One vector is turned by the same rotation once a tick. Each row is the vector after some number of ticks, and that number follows the row.
The counts run from 0 to 483.
[ -1.4 -15.7 -15.8  -4.7  -8.6 -10.7   5.1  17.8  -0.8 -19.5  32.9  35.7
 -10.1   1.4  13.9   4.8   2.6 -18.1  -7.5  16.0 -19.0  20.9 -28.1 -13.4
 -18.3 -10.4  -6.4 -14.5  40.2 -10.2  54.0  -4.3   9.7  -3.6  34.2  22.7
  -5.9   1.3 -15.4   1.8  34.8   4.8  -4.6   8.6  -9.7  11.9  33.6  11.5
 -39.3  -5.1   3.5  31.4   3.6 -30.4  -1.5   3.0  21.2  33.2 -15.8  -1.9
 -22.8  34.8  28.3  18.9   6.4  27.6 -26.5 -28.7  -6.1  24.7   2.4]
360
[-20.5 -13.7 -11.0   2.3  -5.7   3.8   7.3   5.2 -12.0   5.5  46.6  19.9
  19.1  14.0  -2.2 -28.1   9.3 -21.2  -0.4  26.3  -2.9  -6.0   9.7  -9.5
 -28.8  -2.9   8.2 -29.5  60.1  -8.5  37.7  -9.3  14.1  -2.1  20.6   5.3
 -16.0  -0.7 -20.5 -14.9  14.0  -7.7  -2.8 -28.6   7.4  -8.1  30.9  36.2
 -26.3   5.8  13.6  30.4 -15.8  -9.6  31.6  -9.4 -13.5  -6.3  16.0  -9.0
  -5.7  15.4  35.7  26.7 -16.3  16.5 -29.3 -16.9 -13.6  27.9 -12.5]
245
[  3.7  -6.0 -25.1 -17.2 -14.3  14.9  15.5  15.0 -24.9   7.2  24.1   3.9
 -11.7  -1.4  11.8 -26.0  -8.1 -17.8  16.4  -6.3  -4.9  -0.4  -7.3  -1.0
 -19.7 -30.8  15.2 -21.6  34.1   4.9  32.4 -30.7  27.4   7.8  23.9  19.8
 -18.3   8.3 -19.4  -3.2  35.0   1.0 -16.0 -22.2  21.2  20.8  27.3  10.1
 -31.7  -6.4  -0.4  42.4  -3.4  -3.6  34.1   3.8  15.3  18.8  -8.5  20.3
   3.1  10.3  24.0   7.0   9.8  42.8 -29.6 -21.8 -22.9  36.9  -8.8]
68
[-16.6  -1.4 -17.8  -9.7  -2.5   4.0   7.6  -2.8  -7.3  44.9  14.3   9.1
  13.8  13.6  14.4 -14.4   4.8   0.9 -34.7   6.0  -3.6   8.9  -9.3 -26.3
 -54.7 -26.0  18.1 -37.4  34.5   2.6  11.2  -2.6  15.3   2.8   6.8  25.4
   3.4  10.2 -17.7 -18.2  -0.3 -35.9  -6.8   6.4  16.8   2.7  12.4  29.9
 -30.9   2.3  14.0  38.2  13.2  -7.0  45.5  15.1   1.7   4.7   4.5 -16.0
  -4.3  32.5  33.9  19.2  -5.8  27.7 -15.2 -19.1   1.3  17.1  -9.9]
445
[ -1.2 -10.8 -20.1 -24.9  -1.8 -20.6  17.7  10.9 -25.9 -11.5  37.3  30.2
  -9.0   2.1   3.3 -25.7   6.4 -21.1   4.8  14.5   8.7  10.0   0.0 -17.3
 -12.8 -44.7   7.3 -15.9  51.8  -8.8  25.3 -15.5  24.5  -4.6  28.3  21.6
 -29.2   9.0  -1.4 -20.2  22.4  -4.7 -10.7  -2.2  -7.9  -6.6  12.7   6.9
 -13.4  -9.6   1.5  27.2  -9.6 -37.0  20.6  15.3   8.7  29.9  -1.6 -16.7
  13.5  13.5   9.4   7.3  33.3  30.2 -37.2 -30.7  -8.6  24.6  -4.9]
401
[-16.4  -5.2  -9.8   7.9 -18.3  -6.3   6.8 -14.1 -11.3   8.2  12.6  15.5
  15.5   8.8   6.5 -27.3   2.0  -2.7   0.8  21.9   9.9  -4.2   3.0 -19.1
 -50.4 -23.0  15.4 -31.9  41.9  -5.9  52.9   8.6  36.5   7.4  10.4   8.1
   1.7  17.7  -8.3 -25.2  -1.9   3.3 -21.9 -35.3   7.4   1.9  11.8  14.4
 -22.5 -11.9   2.3  31.7 -24.6  -5.5  39.7  13.1   0.5 -11.6  -3.5 -24.4
 -22.0  10.0  11.7  20.1 -27.5  19.8 -21.4 -24.5 -33.4  25.1   3.8]
23
[  8.8  -7.1 -14.7 -13.4  -8.7 -10.4  14.4   8.1  -1.9   0.0  19.2  -0.9
  -3.5  -3.1  22.2 -28.1   5.7   0.5  -3.6   3.4  -0.3  -3.7 -23.5 -18.9
 -35.5 -39.0  21.9 -21.0  45.7 -13.6  30.8  -9.5  31.1   0.2   0.6  17.2
   0.6   5.1 -10.8 -14.6  14.7   4.8 -24.8 -24.7   8.2  12.6  17.7   6.8
 -17.0 -20.4  -0.3  59.4   7.1 -19.1  33.7   8.6   8.3  14.9 -23.3 -12.0
  19.6  17.4  32.1  19.0   1.0  23.5 -24.3 -27.4 -14.2  27.8  25.5]
51
[ -2.2 -12.3 -19.7 -29.8 -20.5   6.2   4.0   4.7 -34.1  10.0  -0.6  24.0
 -18.1   7.1  -8.0 -16.1 -15.0 -20.3   0.1  -2.6   2.5  16.0  -0.2 -18.3
 -35.8 -37.3  22.0 -24.4  33.5  14.3  29.0  -1.0  23.9  -0.3  37.1  25.5
  -8.1  28.5 -15.9 -17.8  30.2  -6.2 -17.8  -4.8   9.6  18.6   8.5  12.0
 -25.1  -5.2   7.5  25.2 -18.1 -13.7  29.6  16.3  11.9  32.4  -4.1  -2.6
 -12.1  16.1  -2.4  -4.8  28.8  45.6 -18.9 -22.8 -20.6  22.2 -28.4]
324
[  0.4 -20.5 -17.4  -5.9   4.0  -5.7   8.7  18.4  -6.6 -20.1  43.6  20.5
  -2.2   1.3   9.6  -9.9   1.8 -27.4  18.2  21.0 -14.1  16.5 -16.7   1.9
  -3.3 -16.9  -1.5  -8.6  46.7 -20.1  46.4 -17.6  24.4  -1.1  21.8  19.8
 -18.0  -6.6 -10.9  -6.3  29.3   3.3  -4.5  -8.5   0.3  12.1  36.1   6.3
 -28.6   4.0   2.3  40.2  -6.7 -27.7  14.6  14.1  19.5  26.9  -9.2  -6.5
  -4.0  18.0  25.8  18.4  -3.6  14.7 -33.9 -20.9 -19.1  32.1  14.6]
384
[-18.3 -12.3 -18.2  18.5  11.2   8.4  14.4  -2.0  -4.7  19.5  15.8  16.8
  14.3   9.7   3.6   6.6 -10.0 -10.4  -5.7  18.7  -4.8  24.4  -3.6   1.3
 -42.1 -10.6  19.8 -16.1  34.3   2.1  54.9   3.7  26.0   5.3  10.4  18.8
   2.2   2.6  -4.0 -22.8   2.4 -23.9  -2.2  -5.2  10.5  21.3  27.3   9.2
 -39.1  21.0   7.3  28.1 -16.4  -5.3  35.7  23.0  20.0   8.6   8.8 -21.5
 -39.8  31.9  15.9  25.0 -41.5  23.8 -21.2 -10.1 -23.9  23.7  -2.6]
135
[-17.0  -5.6 -11.9  -0.6 -10.2   1.7  15.0 -16.2 -10.3  30.2   4.4   9.0
  11.2   8.0  17.8 -25.3 -15.5  -4.4 -11.9  15.7   4.0   1.0   2.4 -19.6
 -56.4 -39.9  24.2 -29.9  40.2  10.1  35.3   4.1  28.6   6.2  -1.8  14.9
  11.7  21.3 -15.7 -23.8 -12.2  -9.4 -14.9 -14.2  18.1  25.4   7.2   6.3
 -25.6  -2.5   7.4  37.7 -11.2   0.9  48.4  27.6  13.0   1.6   2.2 -18.0
 -20.3  22.5  18.6  18.9 -20.4  24.6  -2.8 -13.2 -27.4  24.8  -2.9]
47
[-15.3   1.3 -11.2  13.1  -3.8 -11.1  20.2  -9.0   0.8  17.0  27.4  16.1
  18.6  13.1  16.4 -15.8  19.2  -3.3 -15.9  31.5  -6.5  19.7  -2.4 -16.0
 -53.3 -11.9  10.3 -31.7  42.2  -2.3  27.6   3.8  23.3   6.1   8.1  14.1
 -11.7   2.7 -17.2 -22.5  -3.7 -35.3  -9.6   2.8  -3.4 -14.3  17.5  19.3
 -25.6  -4.2   7.0  26.8  13.1 -18.5  37.2  20.4  -3.6   3.8  11.5 -23.2
 -26.3  31.9  37.2  32.2 -33.5  12.6 -31.7 -23.6  -2.3   8.3  11.2]
35
[ -9.3  -7.8 -18.1  12.8   4.0   7.4  15.9   6.8   2.9  -8.3  40.1  10.5
   7.0  -1.3  18.9  -7.4  11.8  -8.3  17.2  19.8 -11.8  10.2 -17.0  -2.0
 -20.1  -6.9   1.7 -17.0  42.6 -10.8  55.6 -17.3  27.1   7.9  11.5  15.2
  -4.6 -11.7  -9.8  -4.5  26.1   5.3  -4.8 -20.9   6.8   9.7  40.4  15.6
 -35.9   0.1   5.5  46.3  -6.1 -17.5  18.4   0.2  16.4   5.4  -8.9  -2.8
  -8.7  21.8  35.7  35.1 -26.3  17.8 -31.3 -18.8 -19.5  30.7  15.0]
133
[ 18.7  -4.2 -22.5 -20.7 -11.4 -11.3  17.8   9.1 -13.9  -5.6  15.4   7.5
 -16.2  -4.0  19.9 -21.4  -3.5  -0.2   0.5   6.3  -6.5   7.7 -22.5 -20.5
 -25.8 -49.2  14.2 -18.6  31.6  -7.8  37.1 -15.8  34.8  -4.6  14.9  22.2
   0.9  15.2  -6.2 -12.5  20.2   7.1 -21.7  -6.0   5.4  17.7  12.1  -3.0
 -18.7 -23.2  -6.1  48.1  -0.8 -32.0  23.4  15.2  28.3  30.5 -28.9 -10.6
   9.0  22.5  15.5  11.8  21.1  34.6 -17.0 -31.4 -11.6  31.6  13.8]
50
[  8.4   1.9 -20.4  -8.2  -1.6  -9.8  22.4  10.3   5.7  -7.8  34.9   9.4
  -2.9  -5.5  22.7 -23.9  19.7  -0.9  -7.8  11.7  -2.8   5.0 -24.4  -7.5
 -27.9 -29.0  10.7 -25.1  40.8 -21.0  34.0 -12.6  27.8  -2.9   9.8  17.1
 -11.8  -8.4  -4.6  -5.6  16.3 -15.5 -16.2  -4.0   2.7  -4.0  22.7   9.9
 -20.0 -15.7   2.6  52.4  18.9 -30.4  23.8  12.0   8.4  13.1 -19.2 -18.5
  14.9  22.8  39.4  27.5   1.9  18.4 -38.6 -31.0  -3.5  23.1  27.0]
285
[-15.2  -4.9 -11.4  -3.1  -8.6 -11.0  -8.4   1.8   0.2  27.8  14.0  19.6
  17.9  13.7  12.7 -15.4  -4.4   5.9 -28.7   8.2   6.5  -6.8 -10.5 -34.6
 -58.8 -23.8  17.1 -38.2  45.4  -8.8  35.3  12.4  12.2  -9.7   7.9  15.5
  17.9  12.6 -10.8 -28.3  -2.6  -8.5  -8.0 -22.2   7.7  -1.5  10.1  35.1
 -27.3  -5.9  11.3  37.8  -2.8 -10.0  38.1   1.0 -14.9  -3.3  -2.2 -23.4
  -2.0  21.5  22.6  15.4   0.5  31.7  -9.1 -22.9  -8.3  23.2  -7.2]
351
[ -5.1 -13.9 -10.8  -4.4 -20.2  -7.6   6.1  19.3  -8.8 -12.8  21.5  38.2
  -8.0   3.9   3.5   2.7   5.0 -15.0   0.2  15.6 -19.0  21.3 -18.9  -8.1
 -20.4  -6.2  -7.5 -19.2  32.1  -7.2  52.8   0.0  14.3  -7.6  44.2  26.2
  -8.8   7.8 -10.5  -6.3  36.4   1.9  -3.2  10.0 -12.4  15.4  34.4  18.0
 -39.2  -7.2   1.5  20.8   1.7 -23.4  -0.3  -0.2  14.2  29.2 -13.7  -0.8
 -32.7  31.7  18.6  13.2   5.5  24.4 -29.1 -24.1 -14.2  20.0  -8.8]
108
[ -3.7  -9.0 -11.1 -13.9 -23.2  -5.0   9.5  -1.5 -15.9   9.3  -4.1  23.2
 -15.4   8.3   7.5   1.9  -7.7 -13.5 -11.3  16.1 -13.5  29.7 -12.5  -9.8
 -41.0 -25.1   9.4 -18.2  26.3   8.9  46.7   5.6  24.9   4.5  29.6  26.2
   4.5  22.1 -19.4 -14.1  21.7  -6.6  -9.9   6.7  -7.0  26.2  14.0  -6.0
 -31.9 -12.2  -0.4  20.9  -2.9 -12.4  18.1  32.8  30.7  32.9 -13.6   0.5
 -37.8  30.6  14.9   5.0  -5.6  31.8 -22.9 -20.3 -22.0  17.2   3.0]
435
[-11.7  -6.8 -26.2  -7.9  -7.8   3.4  27.6   3.9 -19.5  13.2  26.5  25.1
 -12.5  10.4  12.7 -14.3 -16.5 -22.7   8.9  20.4 -10.8  19.9   1.4  -2.3
 -14.6 -43.1   4.8 -13.9  36.4  19.5  35.4 -23.7  21.3   7.9  29.3  26.8
 -18.5  14.1 -15.0  -5.7  19.2 -12.6  -4.8   8.0   7.7  24.4  20.7 -12.1
 -35.3   0.5  -0.4  18.1  -1.4 -23.7  24.8  22.1  43.7  32.7   1.4   9.4
 -32.4  17.5  10.0   8.4   7.1  44.8 -17.9 -16.9 -16.7  24.5 -17.1]
295
[  3.0 -19.8 -13.5 -18.1 -12.3  -4.3   8.5  21.5 -11.0  -2.9  29.9  16.6
 -10.6   3.1   9.9 -18.9 -10.0 -29.9   5.7   7.0 -12.9   5.0 -16.4  -5.0
  -9.4 -23.1   1.1 -15.7  49.9  -1.5  39.0 -16.7   4.5  -1.1  24.2  24.2
  -8.5   7.6 -24.9   1.4  29.9   9.4  -3.2  -9.8  -2.8  24.4  37.0  11.5
 -33.2  -8.5   5.5  47.4   6.8 -14.3  11.8   7.4  22.5  27.9  -4.8  18.1
  -8.1  20.5  28.3   6.0  11.2  31.3 -24.2 -22.3 -16.6  31.7   0.9]
454
[ -0.1   7.8 -22.5   8.7 -10.2  -1.9  26.6   3.7  -1.9  -3.2  42.3  20.9
  -3.3   0.9  26.6 -26.2  15.9  -8.2   8.5  20.9  -8.8   0.8 -10.6  -1.1
 -18.2 -24.9  -5.2 -26.9  45.3   0.0  38.5 -23.4  26.7  11.8  23.2  18.3
 -20.4  -0.1 -14.6   1.7  19.6  -8.7 -19.5 -12.9   3.9   6.6  36.8   8.2
 -34.0 -17.8  -2.6  28.5  15.5 -21.3  24.5  -0.3  16.1   7.1  -1.8   8.9
 -18.6  17.8  35.4  22.6  -8.4  31.7 -31.8 -27.6  -6.6  25.9   2.0]
39
[  0.6  -0.1 -17.2   1.2 -13.2 -13.5  15.0  -3.6   2.7 -12.2  19.0   9.5
   4.0  -1.9  19.5 -27.0  12.6   8.7  -6.4  11.5   4.8   5.2 -13.7 -21.9
 -49.1 -23.7  20.0 -26.1  41.3 -15.0  45.6  -2.2  39.7  -4.5   2.8  10.0
   2.5   2.6  -8.2 -22.0   6.8   4.0 -31.4 -29.1   2.2  -8.5  16.9  17.3
 -15.1 -20.7   0.8  44.0  -7.8 -18.9  38.1   4.9  -6.6   2.4 -19.4 -32.2
   9.1  18.2  25.8  23.6  -8.7  22.7 -31.9 -26.7 -18.2  26.2  23.5]
28
[-15.4 -16.7 -11.1 -11.3   6.9   4.1 -13.0   5.6 -19.0  21.8  -2.9  19.5
   3.6  10.8  -6.6   8.8  -4.4 -13.5 -24.7   0.9  -1.1  29.8  -5.0 -23.2
 -51.7 -14.3  26.1 -22.0  22.9  -4.0  34.1   8.6  28.5 -14.4  18.3  26.0
   0.1   6.9  -3.6 -39.0  20.8 -26.0  -9.1   8.5  13.3   4.3  13.2  24.1
 -26.6  17.4  15.4  26.3 -23.1 -17.9  38.7  20.0   0.9  23.7  -6.3 -40.9
  -7.2  24.0  16.4  15.8  -9.2  25.3 -22.3 -14.6 -17.6  12.5  -8.8]
235
[-15.7  -7.6 -20.8  -3.9  -2.8  -3.8  24.2  -5.7 -15.8  30.0  15.9  21.4
   2.0  13.7   9.3 -14.0  -9.7 -23.6  -1.5  25.5  -8.3  24.2   0.3  -4.8
 -33.0 -35.7   8.6 -19.3  31.1  15.3  32.2  -9.4  16.3  11.2  20.0  26.4
  -8.8  20.8 -17.0 -15.2   7.5 -25.0   0.3  15.6   2.0  24.9  17.6  -6.8
 -33.3  10.6   3.7  15.2  -2.9 -12.2  33.5  38.4  36.4  26.8  12.7   1.2
 -38.5  29.3  15.7  11.6 -17.1  32.9 -15.0 -12.2 -15.5  13.7 -17.5]
294
[-25.7 -19.5  -4.1 -12.1  -3.4  -8.3   4.1  -3.0 -10.2  37.4  24.7  19.5
  17.1  22.4  15.4 -18.3 -11.3 -20.8 -20.1  21.6 -12.1  -0.2  -1.1 -22.8
 -40.7 -19.6  15.7 -29.5  53.7   0.0  18.8  -2.1  -4.6   0.5   8.8  27.3
   4.0  18.7 -29.1 -21.9  -9.4 -18.6   1.5  -1.7   5.0  12.6  26.3  27.3
 -27.7  11.4  13.9  36.4  11.2  -7.3  30.1  20.7   7.1  14.6  21.1  -1.7
 -19.8  26.4  42.7  14.2  -8.5  20.0  -9.8 -16.9  -6.2  17.7  -7.9]
451
